Here are some numbered points:
c(1.12, 0.01, -1.06, 0.96, 2.04, 1.02, 0.69, 0.09, -1.27, -0.09, -0.79, 2.71, 1.36, 0.51, 1.40, -0.13,
  -0.45, 1.40, -0.69, 0.66, 0.39, 1.92, 1.22, 2.00) 0
c(-0.91, -0.71, 0.88, -0.97, -1.19, 1.37, -1.57, 2.01, 2.04, -0.87, -0.01, -0.55, 0.94, 2.15, -1.48, -0.44,
  1.71, -0.19, 1.03, 0.27, -0.86, -0.63, 0.99, -1.41) 1
c(0.06, -0.44, 0.98, -1.66, 0.84, -1.43, -0.47, 0.39, 0.78, -0.66, 0.82, -1.71, -1.06, 1.90, -0.13, 0.31,
  0.99, -0.60, 1.21, 0.27, 0.50, -0.89, -1.08, -1.15) 2
c(-0.31, 0.71, 0.81, -0.15, 0.08, -0.12, -0.22, -0.66, 1.25, 0.72, -0.10, -0.78, -0.11, 0.03, -0.15, -1.08,
  0.03, 0.10, 0.64, -2.28, 0.79, -0.14, -0.58, -0.12) 3
c(0.68, 0.15, 0.21, -0.35, -0.15, 0.62, -1.12, 0.15, 0.93, 0.08, -0.62, 0.40, 0.97, 1.94, 0.75, -0.19,
  0.62, 1.12, 0.34, -0.63, 2.22, 0.99, 0.63, 0.44) 4
c(0.96, -0.56, -1.03, 0.56, 0.92, 0.11, 0.74, 0.95, -0.12, -0.29, -2.46, 0.74, 0.23, -0.82, 0.85, 1.19,
  -1.52, 0.31, -1.11, 0.18, 1.00, 0.82, 0.69, 0.83) 5
c(-0.45, 0.28, -0.97, 0.17, -1.10, -0.76, 0.97, 0.00, -1.24, -0.07, 0.72, -0.47, -1.15, -1.44, -0.43, 1.55,
  -0.69, -1.06, -1.28, 1.01, -0.89, -0.72, -1.07, -0.11) 6
c(0.16, 0.11, 0.25, -0.07, -0.58, -0.21, -0.83, -0.83, 1.04, -0.08, 0.56, 0.68, -0.06, 0.35, 0.46, -0.52,
  -0.61, 0.42, 0.52, -0.22, 0.93, 0.20, -0.21, -0.19) 7
c(2.25, -1.84, -0.65, -0.86, -3.45, 0.74, -0.66, 2.59, 0.48, -2.18, 2.50, 1.36, 1.47, 2.76, 1.98, 1.02,
  1.19, 1.75, 1.65, -0.33, 2.04, 1.63, 1.04, 1.26) 8
c(0.15, 0.79, -0.66, 1.66, 0.05, 0.56, 0.91, -0.88, -1.84, 1.21, -0.40, 1.40, 0.93, -2.18, 0.53, -0.62,
  -1.78, 0.93, -1.06, 0.65, -0.09, 1.49, 0.83, 1.62) 9
c(0.47, -0.87, -1.17, -0.11, -1.35, -0.51, 0.72, -0.02, -0.48, -0.75, -0.81, -0.36, -0.80, -0.67, 0.13, 1.39,
  -1.32, -0.58, 0.62, 0.90, -0.04, -0.67, -0.74, -0.21) 10
c(0.67, -0.88, -0.31, -0.88, -0.53, -0.13, 0.03, -0.16, 1.16, -0.96, -0.38, -0.34, -0.68, 0.55, 0.39, 0.53,
  -0.04, -0.30, 0.83, 0.47, 0.97, -0.68, -0.68, -0.43) 11
c(-0.14, 0.61, 0.84, -0.32, 2.03, -0.82, -0.17, -0.90, -0.74, 1.11, 0.24, -0.41, 0.12, 1.35, 0.10, -1.28,
  -0.03, 0.39, -0.23, -1.14, 0.23, 0.43, 0.20, 0.65) 12
c(-0.56, -0.58, 0.06, 1.54, -0.15, 2.38, -0.35, 1.15, 0.35, -0.30, -0.27, 1.28, 1.86, -0.50, -1.00, 0.29,
  0.46, 0.40, 0.15, -0.93, -0.52, 0.29, 1.83, -0.15) 13
c(1.04, -0.63, 0.01, -0.19, -0.70, 0.02, -0.28, 0.84, 1.38, -0.68, 2.03, 0.48, 0.69, 2.13, 1.01, 0.32,
  0.27, 0.93, 2.06, -0.41, 1.62, 0.59, 0.30, 0.78) 14
c(-0.47, 0.52, 0.52, -0.61, 1.56, -0.68, 0.12, -0.06, -0.36, 0.77, 0.04, 0.19, -1.07, 0.45, -0.53, 0.37,
  -0.02, -0.89, -2.07, -1.41, 0.16, -0.65, -1.08, -0.61) 15
c(-0.27, 0.91, 0.18, 0.33, 1.10, 0.11, 0.79, -0.02, -1.77, 1.26, 0.47, 0.97, 0.30, -0.33, 0.16, -0.31,
  -0.62, 0.21, -0.18, -0.73, -0.54, 0.35, 0.29, 0.59) 16
c(1.42, -0.84, -0.85, -0.11, 0.32, 0.81, 0.42, 0.67, 1.06, -0.91, -0.26, 1.13, 1.09, -0.83, 1.45, 0.63,
  0.24, 1.22, -0.47, -0.25, 1.32, 1.36, 1.16, 1.20) 17
c(0.73, -0.98, -0.38, -0.81, -0.77, 0.01, -0.53, -0.02, 0.62, -1.15, -1.09, 0.16, 0.30, 0.05, 0.53, 0.63,
  1.71, 0.34, 0.34, -0.53, 0.35, 0.12, 0.19, -0.09) 18
c(1.00, -1.48, 0.93, -2.30, -1.96, -1.01, -1.44, 2.97, 2.43, -2.12, 1.66, -1.33, -0.23, 1.98, 0.92, 1.02,
  2.04, 0.32, 2.65, -1.74, 1.11, -0.52, -0.58, -1.37) 19
c(-1.29, -0.25, 0.45, 1.52, -1.09, 2.43, -0.01, 1.31, 1.06, 0.20, -0.62, 0.94, 1.63, -0.01, -1.73, -1.04,
  1.12, 0.13, -0.15, -0.13, -0.45, -0.11, 1.83, -0.48) 20
c(-0.02, -0.21, 0.89, -0.57, 0.54, -1.12, -0.68, -0.84, 0.27, 0.35, 1.56, 0.21, -0.49, -1.37, -0.31, 0.47,
  0.13, -0.31, -0.31, -1.51, 0.85, -0.43, -0.21, -0.23) 21
c(-1.38, 2.12, 1.06, -0.02, 2.42, -0.78, 0.74, -1.59, -1.38, 2.17, 0.62, -0.42, -0.57, -0.02, -0.88, -1.37,
  -0.42, -0.71, -0.74, -0.63, -1.05, -0.25, -0.93, -0.36) 22
c(1.10, -0.47, -0.81, 0.40, -1.30, 0.68, 1.97, -1.48, -0.31, -0.69, -0.19, 1.67, 0.70, -0.44, 1.30, 1.42,
  -1.46, 0.91, -0.49, 0.24, 1.65, 1.10, 1.03, 1.03) 23
c(-0.17, 0.42, -0.42, 0.62, 0.63, -0.62, 0.39, -0.72, -1.07, 0.80, 0.58, -0.04, -0.51, -1.84, -0.28, 0.35,
  -0.64, -0.51, -1.30, 0.60, 0.59, -0.23, -0.79, 0.14) 24
c(-0.13, 0.16, 0.89, -0.30, -1.31, -1.09, -0.49, -0.52, 0.86, 0.35, -0.62, -1.24, -0.68, 0.28, -0.17, -1.04,
  0.03, -0.27, -0.54, -0.21, -0.34, -0.39, -0.42, -0.05) 25
c(0.86, 0.28, 0.02, 0.35, 1.03, 0.76, -0.47, 0.48, 0.34, -0.25, 1.22, 1.73, 1.25, -1.06, 1.16, -0.51,
  -0.16, 1.48, 0.03, -0.92, 0.55, 1.45, 0.94, 1.42) 26
c(0.68, 0.11, -0.12, 0.29, 0.21, 0.54, 0.26, 0.46, -1.62, -0.07, -0.83, 0.61, 0.26, 0.95, 0.75, 0.27,
  -0.51, 0.88, -0.68, 0.27, 0.92, 0.81, 0.46, 0.97) 27
c(0.90, -1.32, 0.91, -2.13, -1.89, -1.02, -1.38, 2.72, 2.20, -1.90, 1.64, -1.22, -0.23, 1.86, 0.86, 0.87,
  1.94, 0.31, 2.44, -1.67, 1.04, -0.48, -0.57, -1.26) 28
c(-0.15, 0.37, -0.10, -0.04, -0.97, -0.62, -0.32, 0.15, -0.39, 1.07, -1.38, 0.15, -0.59, 0.15, -0.41, -0.21,
  0.03, -0.29, 0.08, 0.15, -0.71, -0.26, -0.34, -0.05) 29
c(-0.28, -1.71, 0.00, -0.53, -1.47, 1.66, -1.07, 2.81, 2.37, -1.13, 0.73, -0.54, 1.10, 1.08, -1.49, -0.12,
  0.96, -0.37, 2.05, -0.97, -0.35, -0.72, 1.08, -1.43) 30
c(-1.67, 1.57, 1.30, -0.54, 2.51, -1.22, 0.54, -2.56, -0.69, 1.51, 0.55, -1.78, -1.38, -2.10, -1.16, -0.97,
  -0.14, -1.33, -0.24, -2.04, -1.14, -1.14, -1.44, -1.11) 31
c(0.50, -0.08, -0.49, 0.69, -0.12, 0.01, 1.77, 0.44, -1.11, -0.02, -0.71, 1.21, 0.25, -0.59, 0.64, 0.36,
  -0.57, 0.42, -0.70, 0.02, -0.16, 0.77, 0.64, 1.18) 32
c(-0.10, 1.39, 0.61, 1.27, 0.71, 0.37, 0.24, -1.47, -0.33, 1.37, -0.26, 0.54, 0.99, -1.89, 0.60, -1.80,
  -0.42, 1.20, -0.62, -0.38, 0.31, 1.40, 1.27, 1.87) 33
c(0.23, 0.17, -0.68, 0.32, 1.42, -0.10, 0.43, -0.37, -0.57, 0.09, -0.91, 0.60, -0.22, 0.22, 0.23, 0.51,
  -1.69, -0.11, -0.88, 0.48, 0.04, 0.30, 0.07, 0.71) 34
c(-0.52, 0.90, 0.03, 0.32, 0.79, -0.97, 1.02, -1.20, -0.90, 1.75, 0.98, -1.16, -0.70, 0.42, -0.58, -0.93,
  0.17, -0.50, -0.70, 0.46, -0.74, 0.10, -0.74, 0.07) 35
c(0.90, -0.18, 0.15, 1.06, -0.59, 0.80, 1.08, -0.03, 0.91, 0.04, -1.47, 1.10, 1.26, -0.13, 1.09, -0.08,
  -0.42, 1.26, -0.17, -0.62, 1.57, 1.36, 1.20, 1.31) 36
c(0.86, -0.91, 0.05, -0.76, -1.21, -0.28, -0.73, 0.86, 0.68, -0.98, -0.08, 0.25, -0.44, 1.43, 0.78, -0.04,
  -0.20, 0.35, 0.48, 2.63, 0.99, 0.01, -0.07, -0.04) 37
c(-1.58, 1.20, 1.00, -1.32, 0.36, -2.35, -1.01, -1.62, -0.25, 1.31, 1.06, -2.53, -2.34, -0.47, -1.70, -1.05,
  0.81, -2.20, -0.25, 0.55, -1.21, -2.09, -2.35, -1.80) 38
c(1.01, -0.89, 0.29, -0.58, -1.36, 0.27, -0.37, -0.21, 1.20, -0.63, 0.45, -0.23, 0.06, 0.64, 0.74, -0.10,
  1.04, 0.50, 1.45, -0.01, 1.39, 0.18, -0.03, 0.42) 39
c(-0.03, 0.41, -0.11, -0.07, -0.17, -0.03, 0.37, -0.57, -1.46, 0.09, -1.11, 0.69, 0.18, -0.49, 0.28, -0.06,
  -0.13, 0.16, -0.13, 0.66, 0.37, 0.20, 0.43, 0.91) 40
c(0.59, -0.32, -0.79, 0.79, -0.49, 0.27, 1.57, 0.55, -0.72, -0.18, 0.28, 0.02, 0.05, -1.27, 0.54, 0.91,
  -1.21, 0.01, -1.02, 0.58, 0.57, 0.39, -0.18, 0.21) 41
c(0.50, -1.28, 0.14, -2.14, -0.63, -0.67, -2.03, 0.74, 0.89, -1.21, 0.17, -1.82, -1.09, 1.43, 0.17, 1.27,
  1.87, -0.47, 1.40, -0.56, 0.79, -0.99, -1.21, -1.19) 42
c(0.39, 0.05, -0.84, 0.18, -1.08, -0.21, 1.10, -0.24, -0.11, -0.34, -0.89, 0.50, -0.28, -1.01, 0.54, 0.24,
  -0.11, 0.00, -0.05, 1.43, 0.56, 0.21, -0.03, 0.32) 43
c(-3.28, 0.93, 1.18, 0.04, -0.12, -0.12, -0.36, -0.22, -1.14, 1.21, 0.38, -1.97, -1.03, -0.53, -3.55, -1.15,
  -0.04, -2.78, 0.33, -0.30, -2.92, -2.51, -1.02, -2.69) 44
c(1.12, -0.85, -1.00, 0.39, -0.16, 0.68, -0.11, 0.11, -0.64, -0.83, 0.15, 1.37, 0.69, -0.29, 1.37, 0.70,
  0.66, 0.91, -0.54, 0.12, 1.58, 0.97, 0.81, 1.09) 45
c(0.00, 1.34, 2.23, -0.13, 1.16, 0.08, -2.01, -1.14, 0.47, 0.72, 1.03, 0.70, 1.28, 0.57, 0.71, -2.94,
  1.79, 2.01, 0.74, -1.69, 0.80, 1.24, 1.01, 1.36) 46
c(1.03, -0.28, -0.29, 0.26, -1.57, 0.25, 1.41, 1.35, -0.10, -0.44, -0.03, 0.72, 1.15, -0.08, 1.35, 0.55,
  -0.71, 1.34, -0.20, -0.33, 1.16, 1.37, 1.08, 1.29) 47
c(-0.16, 0.40, -0.05, -0.03, -0.90, -0.60, -0.35, 0.22, -0.42, 1.07, -1.21, 0.18, -0.52, 0.13, -0.38, -0.24,
  -0.09, -0.24, 0.06, 0.14, -0.68, -0.20, -0.32, 0.00) 48
c(-0.06, 0.33, -0.27, 0.49, -0.02, -0.25, 0.36, -1.55, 0.42, 0.16, 0.41, -1.07, 0.37, -0.31, 0.19, -0.25,
  -0.11, -0.13, -1.24, -0.03, 0.11, 0.34, -0.35, 0.06) 49
c(-0.03, 0.29, -0.41, 0.53, 0.49, -0.49, 0.41, -0.57, -0.86, 0.67, 0.56, 0.07, -0.40, -1.48, -0.13, 0.26,
  -0.57, -0.36, -1.14, 0.56, 0.67, -0.12, -0.65, 0.19) 50
c(-1.60, -0.27, 0.77, 0.78, -0.88, 1.63, -0.99, 1.97, 1.04, -0.10, 0.12, -0.02, 1.39, 0.28, -1.72, -1.61,
  1.31, -0.08, 1.44, -0.73, -1.60, -0.33, 1.59, -1.05) 51
c(0.67, -0.28, -0.77, 0.22, 0.35, 0.21, -0.12, 0.59, 0.27, -0.55, 0.80, -0.16, -0.09, 0.17, 0.55, 0.50,
  -0.01, 0.22, -0.23, 0.59, 0.51, 0.33, 0.01, 0.22) 52
c(-0.58, 1.15, 0.86, -0.22, 1.82, -0.48, -0.24, -1.49, -0.94, 1.35, 1.88, -0.26, -0.34, 0.10, -0.45, -0.67,
  -0.19, -0.14, -0.15, -0.21, -0.11, -0.09, -0.61, -0.08) 53
c(0.30, 0.31, -0.76, 1.24, -0.31, 0.27, -0.48, 0.07, -0.95, 0.47, 0.29, 0.26, 0.37, -1.71, 0.19, 0.48,
  -0.68, 0.12, -1.87, -1.17, 0.31, 0.31, 0.08, 0.94) 54
c(0.02, 0.41, -0.51, 0.59, 1.44, 0.01, 0.88, 0.99, -0.59, 0.06, 0.03, 0.49, 0.04, -0.60, 0.35, 0.24,
  -1.43, 0.01, -1.24, 0.55, -0.56, 0.36, -0.21, 0.41) 55
c(0.72, -0.71, 0.53, -1.55, -0.23, -0.15, -1.54, 0.47, 1.74, -0.73, 1.06, -0.17, 0.11, 2.21, 0.54, 0.51,
  1.27, 0.58, 1.35, -0.34, 0.76, -0.10, -0.34, -0.65) 56
c(-0.37, -0.92, -0.16, 0.78, -0.69, 3.24, -0.38, 1.82, 0.62, -0.70, -0.20, 1.31, 2.70, 0.93, -0.81, -0.08,
  0.30, 0.83, -0.66, -0.62, -0.77, 0.98, 2.30, 0.08) 57
c(-1.16, 1.43, 1.29, -0.84, 1.33, -1.11, -1.25, -0.74, 0.29, 1.39, 1.23, -1.51, -1.07, -0.62, -0.87, -1.10,
  -0.04, -0.77, -0.80, -1.67, -1.88, -0.81, -1.30, -0.87) 58
c(1.04, -0.74, -0.87, 0.34, -0.15, 0.54, -0.14, -0.02, -0.68, -0.73, 0.06, 1.18, 0.61, -0.26, 1.27, 0.55,
  0.70, 0.84, -0.49, 0.13, 1.43, 0.88, 0.73, 1.01) 59
c(1.27, -0.94, -0.22, -0.51, -0.78, 0.73, 0.53, 0.95, 1.20, -0.67, 0.43, 0.96, 0.60, 2.17, 1.21, -0.73,
  0.14, 0.95, 0.58, 0.25, 1.31, 0.82, 0.57, 0.50) 60
c(0.24, 0.08, -0.89, 0.32, 1.37, -0.13, 0.58, -0.28, -0.69, -0.01, -1.05, 0.52, -0.35, 0.17, 0.19, 0.77,
  -1.88, -0.25, -0.95, 0.62, -0.08, 0.19, -0.03, 0.66) 61
c(0.42, 0.54, 1.30, 0.08, 0.91, 0.12, -1.41, -0.74, 0.79, 0.67, 0.12, -0.04, 1.16, 0.55, 0.83, -1.22,
  1.09, 1.58, 0.25, -1.47, 0.96, 1.44, 0.88, 1.06) 62
c(0.53, 0.14, -0.12, 0.20, 0.16, 0.36, 0.34, 0.42, -1.66, -0.06, -0.70, 0.43, 0.10, 0.91, 0.62, 0.25,
  -0.53, 0.67, -0.70, 0.23, 0.66, 0.65, 0.29, 0.78) 63
c(2.11, -1.76, -0.61, -0.87, -3.21, 0.66, -0.62, 2.36, 0.55, -2.08, 2.27, 1.20, 1.28, 2.59, 1.85, 0.97,
  1.09, 1.57, 1.60, -0.28, 1.96, 1.42, 0.88, 1.11) 64
c(-1.90, 2.34, 1.49, -0.41, 3.55, -1.78, -1.11, -2.59, -1.73, 2.37, -0.56, -0.71, -0.92, -1.04, -1.38, -0.99,
  -0.38, -0.96, -0.99, -1.40, -1.72, -0.91, -1.37, -0.79) 65
c(0.88, -0.97, 0.11, -0.87, -1.23, -0.31, -0.86, 0.98, 0.76, -1.06, -0.06, 0.20, -0.52, 1.65, 0.77, -0.06,
  -0.20, 0.34, 0.51, 2.84, 0.96, -0.06, -0.11, -0.12) 66
c(-1.08, -0.55, 1.19, -0.96, -1.03, 1.60, -1.83, 2.18, 2.26, -0.74, 0.00, -0.42, 1.21, 2.22, -1.62, -0.72,
  2.00, -0.02, 1.12, 0.05, -0.88, -0.53, 1.25, -1.40) 67
c(0.53, -0.92, -1.15, -0.14, -1.42, -0.51, 0.65, 0.10, -0.45, -0.82, -0.79, -0.33, -0.74, -0.57, 0.20, 1.40,
  -1.25, -0.51, 0.72, 0.95, 0.09, -0.64, -0.68, -0.16) 68
c(0.82, -0.80, 0.62, -1.77, -0.31, -0.12, -1.78, 0.59, 2.04, -0.86, 1.30, -0.10, 0.19, 2.56, 0.62, 0.51,
  1.50, 0.71, 1.53, -0.48, 0.95, -0.07, -0.33, -0.74) 69
c(-1.52, 1.19, 0.97, -1.26, 0.35, -2.26, -1.01, -1.66, -0.32, 1.31, 1.04, -2.40, -2.24, -0.53, -1.64, -1.11,
  0.90, -2.08, -0.28, 0.63, -1.12, -1.97, -2.25, -1.70) 70
c(0.70, -0.99, -1.27, -0.37, -0.77, -0.58, 0.34, 0.33, 0.33, -0.81, 0.04, 0.78, -0.58, -0.25, 0.34, 1.45,
  -0.31, -0.60, -0.06, 0.31, 0.22, -0.59, -0.49, -0.39) 71
c(-0.45, -0.87, -0.14, 1.43, -0.40, 2.37, -0.27, 1.28, 0.35, -0.55, -0.20, 1.21, 1.70, -0.33, -1.00, 0.59,
  0.45, 0.23, 0.12, -0.84, -0.42, 0.10, 1.67, -0.29) 72
c(-0.79, -0.25, -0.09, -1.33, 0.54, -1.92, 1.41, -0.54, -1.16, 0.11, -0.92, -2.60, -2.57, -0.69, -1.41, 0.93,
  -0.36, -2.91, -0.35, 0.03, -2.34, -2.51, -2.25, -2.43) 73
Which five points above are nearest to each new point by angle? Their numbers follow each, smallest number first.
c(-0.39, 1.56, 0.94, 0.31, 0.39, -0.17, -0.83, -0.53, 1.61, 0.93, -1.71, 0.44, 0.43, -2.04, 0.24, -1.00,
  0.27, 0.76, -0.11, -0.34, 0.69, 0.67, 0.46, 0.53) 3 33 36 46 62
c(-1.08, -0.05, 0.17, -1.44, 0.63, -2.20, 1.47, -0.81, -1.32, 0.32, -1.04, -2.94, -2.81, -0.80, -1.67, 0.83,
  -0.29, -3.24, -0.42, -0.24, -2.62, -2.79, -2.50, -2.73) 31 38 44 70 73
c(1.35, -1.09, -0.39, -0.55, -0.99, 0.74, 0.48, 1.01, 1.25, -0.82, 0.23, 1.00, 0.57, 2.29, 1.26, -0.57,
  0.15, 0.94, 0.62, 0.36, 1.25, 0.81, 0.59, 0.46) 4 8 14 60 64
c(0.44, 0.03, -0.51, 0.79, 0.01, 0.01, 1.95, 0.39, -1.38, 0.09, -0.54, 1.30, 0.29, -0.72, 0.62, 0.25,
  -0.66, 0.44, -0.76, -0.04, -0.25, 0.83, 0.66, 1.26) 0 9 23 32 41
c(0.60, -0.13, 0.07, 0.43, 1.45, 0.14, 0.90, -0.15, 0.42, -0.04, -0.24, 1.79, -0.04, -0.57, 0.69, -0.48,
  -1.07, 0.44, 0.03, 1.28, 0.50, 0.54, 0.38, 0.76) 0 9 34 55 61
c(-0.09, 0.71, 0.03, 0.39, 1.02, 0.16, 0.72, 0.09, -1.60, 1.03, 0.29, 1.03, 0.35, -0.25, 0.27, -0.18,
  -0.67, 0.30, -0.16, -0.55, -0.41, 0.45, 0.37, 0.67) 0 9 16 32 55
c(0.61, -0.28, -0.50, 0.30, -0.90, -0.01, 0.60, -0.44, -0.08, -0.04, -0.14, 0.69, 0.34, -0.97, 0.76, 0.25,
  -0.17, 0.41, 0.08, 0.24, 1.30, 0.60, 0.36, 0.82) 23 36 45 47 59
c(1.34, -1.00, -0.35, -0.37, -0.83, 0.79, 0.63, 0.92, 1.13, -0.71, 0.22, 1.14, 0.68, 2.06, 1.31, -0.62,
  0.05, 1.02, 0.47, 0.27, 1.31, 0.94, 0.71, 0.60) 4 8 14 60 64
c(-0.77, -0.03, -0.57, -0.63, 1.63, -1.43, 0.28, -0.86, 0.43, 0.01, -0.45, -1.19, -1.99, 1.46, -0.89, 1.46,
  -0.92, -1.64, -0.58, 0.81, -1.87, -1.67, -1.88, -1.32) 15 38 44 70 73
c(0.47, 0.10, 0.26, -0.38, -0.30, 0.64, -1.13, 0.30, 1.10, 0.07, -0.90, 0.19, 0.86, 1.97, 0.43, -0.10,
  0.65, 0.86, 0.31, -0.61, 2.00, 0.72, 0.56, 0.12) 4 56 60 62 69
c(-0.47, 0.25, -1.10, 0.17, -1.35, -0.76, 0.99, 0.14, -1.30, -0.15, 0.75, -0.55, -1.28, -1.46, -0.46, 1.69,
  -0.71, -1.16, -1.35, 1.25, -0.92, -0.80, -1.13, -0.14) 6 10 24 50 68
c(0.12, 0.78, -0.62, 1.61, 0.15, 0.52, 0.93, -0.86, -1.90, 1.19, -0.46, 1.26, 0.83, -2.07, 0.47, -0.57,
  -1.69, 0.81, -1.01, 0.63, -0.15, 1.35, 0.72, 1.50) 9 16 32 33 40
c(0.00, 0.42, -0.26, 0.45, 1.27, 0.00, 0.63, 0.98, -0.38, 0.01, 0.11, 0.50, 0.05, -0.47, 0.37, 0.13,
  -1.21, 0.06, -1.16, 0.38, -0.41, 0.34, -0.20, 0.35) 32 34 41 55 61
c(0.70, -0.39, 0.51, -0.34, 0.28, 0.61, -1.27, -0.24, 1.53, -0.09, -0.18, 1.09, 0.58, 1.15, 0.83, -0.01,
  0.81, 0.96, 0.74, -0.07, 0.94, 0.91, 0.37, 0.27) 4 56 60 62 69
c(0.50, -0.06, -0.79, 0.36, 0.51, 0.11, 0.07, 0.41, 0.04, -0.41, 0.94, -0.29, -0.25, 0.02, 0.40, 0.53,
  -0.13, 0.02, -0.47, 0.56, 0.26, 0.23, -0.14, 0.15) 41 45 52 55 59
c(0.12, 0.77, -0.62, 1.30, 1.44, 0.46, 0.26, -0.59, -1.68, 0.10, -1.38, 1.09, 0.54, -2.30, 0.90, 0.17,
  -0.81, 0.79, -1.47, 0.73, 0.53, 1.14, 0.75, 1.21) 0 9 32 33 40
c(-0.51, 0.66, 0.03, 0.24, 0.58, -0.73, 0.83, -0.83, -0.60, 1.49, 0.99, -1.11, -0.54, 0.49, -0.67, -0.87,
  0.26, -0.49, -0.43, 0.31, -0.71, 0.02, -0.58, -0.07) 22 35 38 53 70
c(-0.05, 1.28, 0.67, 1.09, 0.62, 0.33, 0.05, -1.36, -0.15, 1.23, -0.35, 0.43, 0.96, -1.61, 0.61, -1.67,
  -0.25, 1.19, -0.41, -0.44, 0.41, 1.32, 1.19, 1.71) 9 26 33 46 62
c(0.56, -0.16, -0.83, 0.33, 0.28, 0.11, 0.02, 0.39, 0.12, -0.51, 0.71, -0.23, -0.22, 0.06, 0.47, 0.58,
  -0.13, 0.06, -0.45, 0.59, 0.29, 0.24, -0.10, 0.16) 41 45 52 59 71
c(-0.85, -1.26, -1.42, 0.79, -0.90, 1.48, 0.78, 3.42, 0.75, -1.82, 0.34, -0.82, 0.16, 0.35, -1.52, 0.93,
  -0.27, -1.40, 1.48, 1.04, -1.57, -1.37, 0.26, -1.43) 1 30 51 67 72
c(0.07, 1.09, 2.00, -0.27, 0.89, 0.02, -1.92, -1.00, 0.55, 0.49, 0.71, 0.50, 1.08, 0.55, 0.69, -2.55,
  1.70, 1.80, 0.89, -1.58, 0.75, 1.03, 0.88, 1.14) 4 12 26 46 62
c(-2.82, 2.05, 1.79, 2.01, 1.03, 1.69, -1.29, -0.23, -0.99, 1.52, 1.50, 0.23, 1.31, 0.53, -2.24, -2.56,
  1.33, -0.25, 0.51, -1.61, -2.10, -0.22, 1.12, -0.41) 20 22 44 46 51
c(0.39, -0.03, -1.00, 0.11, -1.25, -0.27, 1.22, -0.22, -0.02, -0.50, -1.03, 0.54, -0.40, -1.07, 0.54, 0.35,
  -0.17, -0.13, -0.02, 1.61, 0.55, 0.11, -0.10, 0.27) 10 23 41 43 68
c(0.14, -0.16, 0.82, -0.65, 0.52, -1.25, -0.65, -0.88, 0.20, 0.42, 1.52, 0.31, -0.56, -1.31, -0.12, 0.51,
  0.05, -0.21, -0.39, -1.43, 1.03, -0.33, -0.26, -0.06) 15 21 31 53 58
c(-0.40, 0.37, 0.42, -0.72, 1.33, -0.69, -0.01, -0.04, -0.27, 0.59, 0.11, 0.00, -1.09, 0.46, -0.50, 0.37,
  0.01, -0.92, -1.91, -1.30, 0.13, -0.73, -1.14, -0.71) 15 22 31 58 65
c(-0.71, 1.23, 0.91, -0.26, 1.87, -0.60, -0.19, -1.68, -1.07, 1.50, 1.93, -0.45, -0.49, 0.21, -0.61, -0.67,
  -0.21, -0.30, -0.19, -0.13, -0.18, -0.24, -0.76, -0.22) 22 31 35 53 65
c(-2.53, 1.89, 1.73, 1.82, 0.99, 1.57, -1.31, -0.25, -0.91, 1.46, 1.28, 0.27, 1.34, 0.56, -1.97, -2.50,
  1.35, -0.07, 0.57, -1.59, -1.83, -0.07, 1.14, -0.28) 20 22 44 46 51
c(-0.09, -1.98, -0.09, -0.73, -1.93, 1.70, -1.22, 3.07, 2.59, -1.41, 0.91, -0.54, 1.15, 1.33, -1.34, 0.02,
  1.12, -0.27, 2.39, -1.03, -0.06, -0.73, 1.12, -1.42) 1 19 28 30 67
c(-1.03, 1.37, 1.31, -0.76, 1.31, -1.00, -1.28, -0.75, 0.34, 1.34, 1.14, -1.38, -0.86, -0.51, -0.72, -1.13,
  0.08, -0.55, -0.71, -1.67, -1.63, -0.60, -1.10, -0.69) 31 38 58 65 70
c(0.56, -0.26, -0.68, 0.71, -0.39, 0.23, 1.36, 0.45, -0.61, -0.11, 0.22, 0.00, 0.06, -1.18, 0.52, 0.84,
  -1.08, 0.06, -0.93, 0.49, 0.58, 0.39, -0.15, 0.24) 23 32 41 43 55
c(1.00, -1.00, -0.41, -0.77, -0.68, -0.05, -0.42, -0.13, 0.73, -1.23, -1.16, 0.35, 0.39, 0.01, 0.87, 0.66,
  1.72, 0.58, 0.30, -0.48, 0.56, 0.37, 0.28, 0.16) 17 18 39 59 64
c(-0.19, 0.24, 0.80, -0.22, -1.02, -1.06, -0.29, -0.60, 0.61, 0.47, -0.48, -1.16, -0.71, 0.08, -0.23, -0.96,
  -0.04, -0.32, -0.65, -0.14, -0.43, -0.38, -0.48, -0.04) 25 29 38 58 70
c(-0.14, 0.55, -0.26, 0.51, 1.58, -0.09, 0.83, 0.93, -0.57, 0.13, 0.13, 0.43, -0.02, -0.64, 0.25, 0.12,
  -1.40, -0.07, -1.29, 0.35, -0.64, 0.26, -0.34, 0.31) 16 34 50 55 61
c(0.09, 1.11, 1.96, -0.16, 0.97, 0.07, -1.74, -1.03, 0.42, 0.58, 0.79, 0.66, 1.12, 0.56, 0.69, -2.55,
  1.55, 1.80, 0.69, -1.43, 0.79, 1.11, 0.92, 1.22) 12 26 33 46 62
c(-0.61, 0.77, 0.05, 0.35, 0.63, -0.76, 0.88, -0.96, -0.69, 1.50, 0.86, -1.14, -0.62, 0.34, -0.68, -0.81,
  0.19, -0.56, -0.60, 0.39, -0.77, -0.03, -0.62, -0.11) 22 35 38 53 70
c(0.45, -0.09, 0.01, -0.06, -0.59, 0.20, 1.00, -0.56, 0.74, 0.24, 0.42, 1.04, 0.29, 1.03, 0.60, -0.26,
  -0.32, 0.48, 0.31, 0.08, 0.12, 0.65, 0.35, 0.29) 14 23 36 47 60
c(-0.21, 0.04, 0.68, -0.20, -1.27, -0.87, -0.37, -0.16, 0.84, 0.16, -0.54, -1.22, -0.62, 0.28, -0.31, -0.87,
  0.00, -0.40, -0.36, -0.10, -0.47, -0.50, -0.37, -0.18) 25 29 38 48 70
